In the data rows, the value 128 means zero.
Some points, one per row:
[202 192 135  85 159  57 110  84]
[ 98  89 177  64 118 140 151 188]
[ 78  68 135 126  97 160 172 188]
[119  89  53 147  97 181 151 188]
[202 110  73 126 138  57 151 167]
[202 192 115 147 159  98  68  43]
[202 151  94  64 159  78 110 167]
[ 78  68 177 126  97 140 151 188]
[ 78  68 115 147  97 160 172 188]
[202 192 135  64 159  98  68 105]
[202 192 135 126 159  98  68  43]
[ 78 110 197  64 138 119 151 167]
[ 78  68 156 126  97 140 172 188]
[ 57 110  73 147 180 160 192 105]
[202 192 135 126 159  98  68  43]
[160  68 177  85 138  98 110 188]
[ 57  89 115 167  97 140 172 188]
[140  68 115  85  97 160 172 188]
[ 57  89 156 126  97 181 130 188]
[202 192 115 147 159  98  68  43]
[ 78  68 177 126  97 140 151 188]
[ 78  68 177 105 118 140 151 188]
[202 192  73 147 159 119  89  43]
[ 98 192 156 209 118 140  68  43]
[119 110 156  64  76 140 172 188]
[160  68  94  85 118 140 172 188]
[202 192  94 147 159  78 110  43]
[ 57 130  73 147  97 160 172 188]
[ 98  89  53 147 118 160 172 188]
[202 172 135 126 180  78  89  43]
[ 78 130  53 167 180 140 192  84]
[ 57 110 177 167  76 202 130 105]
[ 78  68 135 105 118 160 172 188]
[ 78  68 135 126  97 160 172 188]
[202 172 135  85 180  57 110  84]
[ 78  68 135 105 118 160 172 188]
[ 57  89 115 147  97 160 172 188]
[202 192 135 126 159  98  68  43]
Then 24 other points, each followed by its number:
[ 78  68 135 126  97 160 172 188] 0
[ 78  68 135 126  97 160 172 188] 1
[ 57 110  73 126 159 140 172 188] 2
[ 98  68 156 126  76 140 172 188] 3
[ 78 151 177 209 118 160  89  43] 4
[ 78  68 177 105 118 160 130 188] 5
[202 192 135 126 159  98  68  43] 6
[202 192 135 126 159  78  89  43] 7
[119  89 135  64  97 160 172 188] 8
[ 98 192 156 209 138 119  68  43] 9
[ 98  68 135 126  76 160 172 188] 10
[ 57 110 197 188 138 160 110  64] 11
[ 78  68 135 126  97 160 172 188] 12
[119  68 177  85  97 140 151 188] 13
[ 78  68 135 126  97 160 172 188] 14
[202 192  73 147 159  57 110  84] 15
[ 78  68  94 147 118 160 172 188] 16
[ 78  68 135 126  97 160 172 188] 17
[ 98  68  73 167 118 140 172 188] 18
[ 57 110  73 188 138 160 192 105] 19
[160 213  73 147 180  98 110  43] 20
[160  68 115  85  97 140 172 188] 21
[160 110  73  64 138 119 172 188] 22
[202 130 135  64 159  78  89 167] 23
Which of these numbered points is nearest to each point below, ignoring the 2 directions in which the first points spread most? Its number follows each.
[ 78 151 177 209 118 160  89  43] > 4
[119  89 197  64 138 160  89 167] > 5
[ 57 130  73 188 159 140 192  84] > 19
[ 57 130  73 209 159 140 172  84] > 19
[140 213  53 167 180  98 110  64] > 2
[160  68 115 105  76 140 172 188] > 21
[ 57 130  73 147 180 160 192  84] > 19
[202 192 135 126 159  98  68  43] > 6
[181 151 197 126 159  98  68  43] > 11
[202 192 115 105 159  57 130  64] > 19
[202 151  94  85 159 119  48 167] > 23
[ 57  89 135 126  97 181 151 188] > 6
[119  89 135  64  97 160 172 188] > 8
[ 78 151 177 209 118 160  89  43] > 4
[202 192  73 147 159  98 110  43] > 21
[140  89 197  64 159  98 110 167] > 5
[202 110 115  64 159  78 130 167] > 16
[ 78 130 177 167 138 202  89  43] > 11
[181  89 115  64 138  98 151 188] > 16
[ 57  89 135 126  97 181 151 188] > 6
[ 98  89  53 126 159 140 192 167] > 22
[160 213  73 147 180  98 110  43] > 20
[202 130  53 105 159  78 130 167] > 18
[181 130 197  85 159 140  48  84] > 5
[ 98 213 156 188 138 119  68  43] > 9
[ 78 151  53 188 118  98 192 146] > 15
[202 151 115  85 159  57  89 167] > 23
[ 98  68 135 126  76 160 172 188] > 10
[ 98 192 156 209 118 140  68  43] > 9
[ 57  89 197 167  97 181 110 126] > 4
[ 57  89  94 147 118 160 172 188] > 16
[119 110 135  64  76 160 172 188] > 8
[202 192  94 147 159  57 110  64] > 15
[202 151 115  85 159  57  89 167] > 23
[ 98  89 156 126  55 140 172 188] > 3
[202 192  53 126 159  78 130  84] > 22
[140 213  73 167 180  98 110  43] > 20
[202 192  94 147 159  78 110  43] > 19
[202 130  94  64 159  78 130 167] > 22
